In the rows, zero is written as 100.
One turn moves each row of this set onto another row. After a few examples, where does it send each row asked below?
rin: [69, 106, 113, 93, 103, 81, 100, 101, 102, 89, 107, 117, 81, 98, 114, 92, 77, 110, 113, 113, 107, 101, 81, 76, 82, 117, 106, 100, 84]
rar: [72, 94, 109, 106, 111, 109, 100, 86, 93, 87, 119, 112, 54, 101, 108, 66, 86, 94, 124, 105, 95, 96, 85, 77, 112, 117, 99, 92, 81]
zazav: [56, 82, 109, 83, 110, 84, 97, 90, 98, 86, 97, 99, 85, 98, 105, 100, 107, 102, 107, 100, 106, 99, 77, 98, 96, 113, 104, 90, 91]
fedo: [69, 95, 102, 106, 113, 100, 96, 81, 94, 95, 120, 108, 50, 101, 101, 72, 86, 99, 130, 105, 101, 98, 85, 77, 107, 113, 93, 93, 90]
kag: [73, 87, 109, 84, 112, 105, 100, 84, 92, 100, 117, 96, 77, 96, 92, 91, 104, 94, 122, 111, 94, 126, 103, 88, 101, 100, 109, 74, 84]
Zoze: [95, 94, 96, 75, 97, 103, 104, 107, 96, 100, 109, 103, 91, 89, 105, 87, 92, 94, 104, 99, 97, 85, 103, 85, 103, 95, 97, 88, 97]
lal: [92, 86, 97, 90, 106, 104, 95, 91, 103, 98, 106, 96, 68, 111, 121, 93, 78, 87, 105, 118, 96, 95, 80, 89, 104, 89, 109, 87, 82]
lobu: [71, 92, 101, 104, 114, 108, 104, 80, 101, 88, 122, 111, 60, 97, 101, 73, 93, 97, 131, 98, 98, 105, 91, 68, 103, 115, 96, 86, 88]
fak: [79, 101, 123, 90, 98, 82, 104, 98, 107, 84, 107, 116, 82, 99, 102, 87, 77, 105, 108, 123, 103, 105, 89, 70, 84, 109, 112, 93, 81]
galok: [83, 91, 111, 92, 112, 113, 97, 80, 88, 104, 114, 108, 76, 101, 87, 92, 104, 89, 119, 108, 100, 118, 109, 92, 103, 105, 117, 81, 87]
rafum: [102, 92, 128, 83, 109, 87, 98, 93, 85, 100, 120, 107, 69, 91, 99, 101, 82, 96, 126, 107, 98, 98, 86, 76, 92, 113, 96, 94, 82]
gozom: [77, 90, 123, 102, 101, 99, 94, 84, 116, 91, 106, 112, 67, 89, 94, 72, 86, 104, 111, 103, 95, 73, 107, 95, 103, 114, 109, 92, 82]
vumos: [61, 82, 107, 84, 100, 97, 92, 87, 100, 89, 90, 102, 85, 100, 91, 93, 114, 100, 104, 101, 110, 97, 89, 95, 96, 115, 106, 83, 96]
lezik: [89, 91, 98, 87, 100, 105, 96, 89, 106, 95, 104, 107, 72, 111, 120, 94, 79, 98, 113, 125, 99, 92, 88, 93, 116, 89, 109, 92, 94]
bita: [88, 79, 107, 84, 102, 100, 76, 84, 103, 70, 124, 93, 73, 94, 99, 89, 93, 99, 113, 81, 86, 101, 98, 82, 96, 97, 108, 103, 94]
kenud: [73, 101, 117, 99, 101, 105, 84, 96, 117, 92, 108, 118, 71, 87, 90, 77, 93, 101, 108, 95, 93, 77, 106, 85, 106, 121, 102, 99, 82]
luk: [101, 96, 123, 82, 106, 84, 91, 94, 89, 105, 123, 107, 65, 88, 99, 93, 85, 91, 121, 106, 85, 102, 86, 81, 87, 111, 92, 91, 88]
nad: [73, 88, 120, 96, 92, 108, 92, 95, 110, 96, 101, 113, 69, 92, 94, 71, 90, 104, 104, 101, 87, 76, 100, 89, 105, 118, 110, 103, 81]
Petem: [82, 106, 98, 78, 94, 100, 102, 110, 100, 105, 113, 108, 92, 86, 107, 80, 97, 98, 104, 102, 97, 91, 108, 85, 112, 109, 95, 91, 95]
Luneb: [86, 82, 111, 88, 103, 93, 84, 78, 92, 75, 118, 99, 76, 101, 105, 84, 85, 108, 105, 84, 89, 103, 107, 83, 94, 95, 116, 104, 92]
poti: [82, 79, 116, 85, 99, 100, 78, 83, 94, 75, 124, 98, 79, 89, 108, 86, 85, 102, 111, 85, 98, 101, 103, 85, 85, 98, 110, 99, 101]
bisu: [59, 86, 114, 83, 106, 91, 88, 96, 105, 89, 102, 103, 80, 101, 91, 99, 110, 103, 107, 100, 106, 93, 79, 102, 95, 106, 100, 83, 96]
vem: [79, 86, 97, 100, 98, 101, 78, 98, 102, 90, 112, 98, 82, 124, 100, 80, 81, 106, 115, 96, 78, 104, 88, 95, 98, 107, 99, 80, 70]
Pib: [85, 99, 94, 75, 100, 97, 108, 108, 93, 95, 117, 102, 83, 90, 97, 88, 96, 97, 100, 104, 93, 89, 107, 87, 107, 103, 95, 92, 104]
zovil: [103, 89, 123, 85, 97, 85, 81, 93, 98, 99, 118, 109, 68, 92, 104, 103, 88, 93, 125, 101, 88, 96, 86, 75, 92, 115, 93, 99, 91]
kom: [75, 89, 104, 97, 93, 98, 69, 97, 100, 80, 112, 102, 83, 120, 104, 74, 84, 112, 114, 96, 87, 108, 83, 93, 96, 112, 109, 84, 78]
Guzus: [85, 84, 91, 93, 103, 100, 100, 98, 101, 109, 101, 101, 70, 108, 120, 95, 78, 97, 114, 121, 90, 96, 86, 99, 109, 100, 102, 88, 86]
masiz: [69, 97, 99, 100, 91, 98, 77, 103, 99, 86, 108, 106, 77, 125, 97, 75, 81, 106, 111, 92, 83, 110, 85, 90, 96, 105, 101, 88, 80]
kima: [72, 93, 123, 85, 109, 108, 92, 75, 92, 104, 109, 109, 76, 97, 95, 94, 100, 93, 112, 108, 98, 120, 103, 92, 107, 94, 114, 74, 83]
terog: [68, 106, 116, 87, 105, 84, 100, 100, 95, 83, 106, 111, 82, 98, 105, 88, 78, 109, 124, 122, 110, 99, 87, 76, 90, 112, 117, 90, 77]

bisu moves to luk
kom moves to Zoze
Where do these go?
vem moves to Petem
kima moves to fak
rin moves to bita
galok moves to terog

One turn moves each row of this set onto another row. After a few examples, where does it send each row asked below?
zafo: [114, 97, 101, 108, 75, 119, 90, 105, 107, 92, 105, 104, 82, 100, 100, 104, 105, 101, 109, 103, 94, 96, 106, 88, 89, 91, 116, 113, 97, 95, 91, 116, 86, 103, 94, 114, 98, 107, 106, 84, 102, 93, 103, 88, 107, 109, 110, 109, 106, 87, 85, 99, 115, 80, 105, 93, 94, 104, 108, 99, 89, 96, 98, 92, 91, 90, 95]
tam: [97, 102, 81, 101, 105, 107, 106, 110, 82, 95, 104, 86, 95, 103, 106, 98, 103, 102, 86, 91, 105, 98, 91, 108, 91, 123, 85, 99, 87, 96, 102, 92, 96, 104, 109, 89, 100, 115, 90, 117, 103, 100, 108, 103, 87, 102, 104, 95, 103, 103, 110, 97, 103, 111, 103, 114, 91, 99, 103, 104, 99, 101, 90, 100, 77, 117, 101]
luv: [93, 118, 118, 105, 100, 97, 91, 108, 105, 113, 88, 115, 108, 98, 92, 86, 113, 103, 97, 104, 92, 114, 103, 98, 104, 98, 101, 91, 105, 102, 98, 88, 100, 98, 80, 92, 98, 99, 90, 92, 92, 91, 93, 112, 100, 92, 96, 95, 86, 108, 105, 78, 101, 95, 94, 106, 122, 117, 100, 91, 125, 113, 106, 102, 113, 101, 101]
Kod: [84, 110, 85, 100, 102, 105, 100, 108, 90, 91, 111, 86, 104, 107, 101, 100, 98, 103, 94, 90, 112, 90, 94, 109, 97, 113, 95, 98, 87, 95, 102, 78, 105, 95, 112, 88, 102, 107, 98, 120, 103, 109, 111, 109, 96, 96, 89, 97, 107, 101, 114, 96, 102, 106, 99, 112, 93, 99, 109, 103, 89, 105, 91, 92, 84, 119, 102]
Gid: [107, 106, 96, 105, 80, 115, 90, 111, 106, 101, 109, 112, 77, 97, 111, 102, 95, 100, 119, 103, 95, 86, 102, 85, 91, 88, 115, 106, 99, 101, 103, 119, 95, 97, 98, 110, 96, 109, 103, 93, 109, 93, 102, 88, 113, 99, 109, 103, 105, 90, 85, 104, 107, 101, 104, 88, 101, 103, 113, 96, 94, 85, 95, 95, 95, 89, 96]
Lek: [113, 96, 106, 94, 98, 98, 114, 109, 99, 85, 98, 100, 76, 113, 107, 100, 93, 104, 97, 106, 96, 97, 103, 96, 96, 112, 93, 107, 89, 91, 111, 111, 106, 89, 104, 91, 97, 88, 88, 82, 119, 104, 108, 112, 95, 90, 97, 102, 99, 93, 93, 95, 111, 108, 97, 93, 87, 100, 101, 94, 107, 90, 86, 79, 98, 87, 113]
Badev: [97, 113, 123, 110, 105, 94, 94, 102, 107, 109, 93, 106, 109, 104, 90, 88, 114, 101, 104, 103, 107, 114, 111, 103, 98, 96, 101, 86, 109, 101, 94, 90, 102, 95, 78, 93, 101, 97, 97, 91, 93, 99, 87, 108, 97, 91, 103, 91, 81, 110, 102, 87, 97, 79, 100, 96, 117, 110, 97, 90, 108, 125, 97, 107, 113, 107, 104]
Sesa: [97, 117, 109, 108, 95, 85, 88, 100, 98, 105, 93, 99, 100, 97, 88, 82, 118, 95, 102, 102, 92, 108, 101, 105, 98, 99, 97, 84, 113, 102, 87, 88, 101, 85, 88, 93, 106, 108, 101, 93, 99, 86, 89, 106, 101, 97, 98, 97, 87, 118, 94, 78, 104, 80, 95, 93, 109, 113, 94, 91, 116, 120, 94, 104, 121, 106, 110]
Mitog: [109, 106, 91, 101, 69, 112, 96, 106, 110, 90, 99, 106, 85, 101, 101, 108, 95, 101, 114, 104, 100, 87, 102, 86, 102, 99, 109, 96, 107, 94, 100, 114, 92, 103, 97, 118, 106, 108, 99, 85, 111, 95, 91, 84, 109, 103, 112, 99, 100, 90, 81, 109, 106, 81, 112, 96, 101, 102, 101, 94, 92, 93, 101, 88, 95, 87, 89]
Dapo: [125, 90, 109, 99, 109, 97, 108, 96, 106, 105, 86, 90, 92, 109, 105, 98, 109, 104, 107, 109, 71, 110, 102, 96, 100, 109, 98, 100, 96, 117, 96, 109, 100, 81, 96, 93, 103, 105, 100, 82, 97, 105, 100, 114, 110, 108, 102, 97, 95, 78, 100, 86, 112, 93, 100, 87, 109, 100, 97, 96, 113, 96, 103, 105, 105, 91, 100]
tomil: [109, 93, 97, 100, 76, 123, 90, 104, 101, 87, 107, 108, 77, 105, 104, 103, 98, 101, 104, 108, 93, 98, 106, 75, 91, 86, 110, 101, 97, 105, 99, 116, 91, 101, 92, 114, 99, 110, 111, 89, 105, 93, 99, 89, 108, 105, 111, 104, 102, 97, 75, 96, 111, 92, 111, 93, 106, 98, 109, 93, 92, 97, 98, 98, 97, 90, 98]
budon: [96, 112, 116, 112, 102, 95, 93, 104, 108, 106, 100, 103, 116, 99, 80, 84, 108, 98, 96, 102, 100, 110, 105, 100, 100, 92, 99, 83, 110, 107, 93, 87, 104, 92, 85, 99, 100, 97, 100, 98, 92, 90, 102, 114, 99, 101, 100, 93, 83, 110, 100, 79, 97, 94, 99, 102, 124, 107, 93, 92, 118, 124, 103, 111, 111, 103, 103]
kuzoz: [90, 109, 84, 96, 96, 106, 103, 111, 88, 92, 101, 93, 105, 97, 96, 106, 105, 106, 102, 89, 102, 90, 98, 102, 93, 124, 89, 94, 86, 99, 93, 87, 106, 113, 100, 85, 104, 114, 107, 114, 102, 98, 117, 102, 92, 104, 88, 95, 98, 90, 112, 99, 98, 102, 94, 106, 76, 98, 101, 98, 94, 111, 88, 96, 82, 119, 100]
ked: [94, 103, 84, 105, 95, 112, 107, 102, 78, 87, 97, 92, 102, 101, 104, 95, 105, 110, 87, 87, 106, 93, 98, 108, 97, 115, 85, 100, 83, 105, 100, 87, 109, 98, 105, 93, 103, 106, 99, 118, 108, 105, 120, 102, 84, 101, 101, 91, 98, 104, 109, 101, 107, 106, 95, 100, 84, 100, 95, 111, 98, 106, 89, 99, 79, 115, 96]
tesev: [112, 93, 99, 99, 79, 118, 93, 104, 112, 93, 101, 105, 74, 101, 100, 98, 105, 102, 106, 105, 94, 91, 102, 82, 96, 87, 117, 99, 103, 96, 101, 115, 85, 95, 97, 118, 95, 98, 108, 85, 107, 93, 106, 93, 118, 103, 106, 92, 111, 88, 87, 106, 114, 96, 102, 99, 100, 98, 116, 99, 88, 94, 96, 97, 102, 99, 97]
bimo: [92, 113, 120, 113, 100, 91, 81, 99, 105, 105, 94, 104, 111, 101, 92, 80, 116, 105, 103, 94, 97, 117, 97, 102, 95, 98, 98, 88, 108, 107, 90, 95, 95, 88, 83, 93, 103, 111, 102, 97, 89, 89, 93, 111, 96, 92, 107, 89, 87, 99, 93, 73, 106, 90, 104, 104, 126, 110, 101, 92, 115, 115, 100, 101, 110, 98, 101]
mogi: [91, 109, 75, 99, 102, 110, 103, 109, 77, 100, 108, 94, 101, 93, 101, 97, 92, 103, 90, 92, 109, 91, 97, 98, 95, 121, 90, 99, 82, 96, 103, 92, 106, 107, 110, 93, 103, 106, 96, 121, 105, 99, 108, 104, 86, 96, 94, 100, 104, 100, 106, 96, 99, 108, 91, 106, 87, 94, 101, 109, 91, 108, 99, 100, 81, 105, 106]
fofo: [108, 90, 95, 98, 77, 111, 92, 114, 97, 102, 105, 104, 85, 102, 97, 102, 92, 103, 112, 105, 95, 93, 111, 80, 98, 84, 110, 107, 101, 91, 101, 114, 92, 99, 89, 116, 102, 97, 109, 90, 110, 97, 103, 86, 119, 109, 112, 96, 106, 87, 88, 99, 116, 87, 107, 94, 99, 97, 104, 97, 91, 90, 100, 91, 101, 92, 92]
fos: [111, 82, 109, 108, 113, 93, 107, 95, 101, 91, 100, 93, 120, 95, 100, 106, 112, 108, 85, 108, 102, 109, 90, 100, 96, 123, 98, 88, 96, 98, 104, 92, 109, 87, 87, 80, 102, 91, 85, 95, 105, 100, 101, 114, 103, 95, 89, 97, 104, 92, 106, 98, 110, 103, 102, 106, 94, 99, 96, 99, 99, 94, 106, 85, 107, 97, 100]
zefu: [100, 111, 124, 101, 103, 93, 88, 105, 101, 103, 97, 111, 109, 95, 89, 84, 113, 94, 97, 98, 94, 110, 97, 104, 101, 92, 89, 91, 105, 99, 89, 92, 102, 100, 83, 91, 105, 99, 98, 95, 93, 99, 88, 113, 89, 102, 103, 97, 85, 113, 92, 82, 97, 91, 96, 93, 118, 112, 97, 93, 118, 114, 109, 105, 125, 101, 99]
Fipa: [93, 113, 76, 103, 96, 102, 103, 112, 80, 93, 101, 84, 102, 94, 111, 102, 100, 106, 96, 94, 114, 101, 98, 102, 88, 118, 88, 101, 91, 97, 94, 87, 105, 104, 113, 93, 102, 99, 95, 119, 106, 106, 106, 105, 85, 106, 97, 96, 102, 95, 109, 95, 96, 107, 92, 101, 81, 107, 104, 104, 99, 102, 90, 102, 85, 113, 107]

tam moves to luv
Lek moves to fos
Where do these go?
Kod moves to bimo
zafo moves to Fipa
budon moves to tomil
kuzoz moves to Sesa
ked moves to zefu

One turn moves each row of this set onto another row. After a few examples, where does it send each row asked below?
rodus: [121, 95, 99, 107, 86, 98, 114, 109, 101, 79, 72, 119]
Sizod: [90, 93, 96, 107, 83, 107, 101, 108, 98, 81, 109, 118]
Gero: [86, 101, 97, 112, 93, 109, 118, 120, 75, 90, 88, 127]
nomu: [85, 95, 95, 106, 101, 107, 111, 123, 74, 92, 91, 120]
kagi: [90, 86, 100, 110, 110, 107, 128, 109, 86, 95, 86, 121]
sasel: [117, 97, 100, 111, 82, 93, 110, 102, 107, 88, 81, 129]
Gul: [92, 93, 108, 109, 109, 107, 130, 102, 87, 83, 88, 116]
Kef: [99, 103, 99, 101, 84, 109, 100, 104, 106, 105, 105, 117]
sig: [91, 91, 101, 103, 111, 110, 130, 110, 91, 89, 84, 117]
suk: [112, 104, 102, 98, 87, 104, 91, 111, 87, 87, 75, 108]
Kanud: [92, 91, 101, 103, 82, 109, 98, 110, 94, 88, 110, 120]
Faket: [106, 104, 101, 117, 87, 93, 108, 107, 105, 82, 106, 112]
vuver: [84, 100, 102, 103, 94, 105, 121, 115, 73, 91, 96, 118]
Rona: [85, 92, 102, 115, 112, 101, 121, 109, 92, 82, 92, 121]
siper: [110, 102, 95, 106, 90, 99, 86, 113, 99, 83, 77, 115]
vul: [97, 88, 104, 112, 91, 95, 117, 100, 105, 103, 104, 104]
peteg: [100, 102, 93, 100, 86, 104, 98, 125, 77, 103, 83, 119]
Zenog: [87, 83, 102, 108, 98, 107, 104, 103, 99, 89, 104, 103]
zikim: [97, 96, 99, 112, 86, 95, 117, 100, 108, 104, 104, 106]
Tol: [124, 92, 101, 114, 92, 96, 111, 107, 100, 83, 73, 120]
dule: [109, 90, 101, 107, 95, 102, 134, 103, 102, 92, 78, 122]
fumil: [108, 90, 102, 115, 94, 105, 128, 98, 101, 98, 71, 121]
Kibi: [112, 92, 110, 108, 97, 102, 129, 94, 100, 93, 79, 118]
reru: [94, 108, 95, 105, 90, 110, 104, 120, 81, 109, 78, 117]
Nog: [104, 102, 104, 99, 87, 109, 96, 107, 103, 105, 104, 116]
bok: [104, 91, 104, 112, 106, 99, 125, 96, 109, 98, 81, 121]
zizup: [105, 107, 103, 107, 101, 107, 95, 104, 110, 90, 100, 106]
sodo: [111, 105, 108, 108, 100, 104, 95, 107, 108, 90, 100, 108]
nez: [86, 100, 96, 101, 97, 107, 118, 125, 77, 87, 90, 120]
Tov: [124, 99, 106, 106, 81, 98, 110, 102, 97, 84, 76, 120]
ral: [114, 103, 95, 99, 91, 103, 97, 117, 95, 93, 69, 106]
navo: [110, 86, 103, 115, 99, 99, 131, 102, 98, 93, 81, 125]
fivaz: [79, 99, 94, 107, 90, 98, 113, 119, 81, 98, 97, 124]
dar: [98, 107, 93, 95, 85, 105, 105, 124, 82, 104, 81, 114]
pudev: [91, 103, 93, 99, 91, 103, 92, 115, 89, 108, 82, 111]
Poguz: [88, 88, 98, 108, 99, 105, 104, 100, 104, 89, 101, 100]
povez: [109, 106, 97, 110, 92, 106, 94, 116, 89, 90, 68, 109]
Mov: [91, 90, 101, 116, 110, 113, 124, 107, 89, 85, 79, 120]
sav: [118, 100, 96, 104, 91, 102, 93, 116, 93, 97, 72, 113]
dato: [109, 99, 108, 117, 87, 90, 111, 106, 104, 86, 107, 111]
peku: [94, 105, 98, 94, 88, 107, 101, 116, 76, 104, 83, 109]
bofo: [117, 98, 99, 118, 80, 99, 112, 108, 95, 84, 71, 122]

nez moves to sig
Tov moves to suk
bok moves to sasel
Where do these go?
Nog moves to Kanud
Kef moves to Sizod
navo moves to Tol
Gero moves to Mov

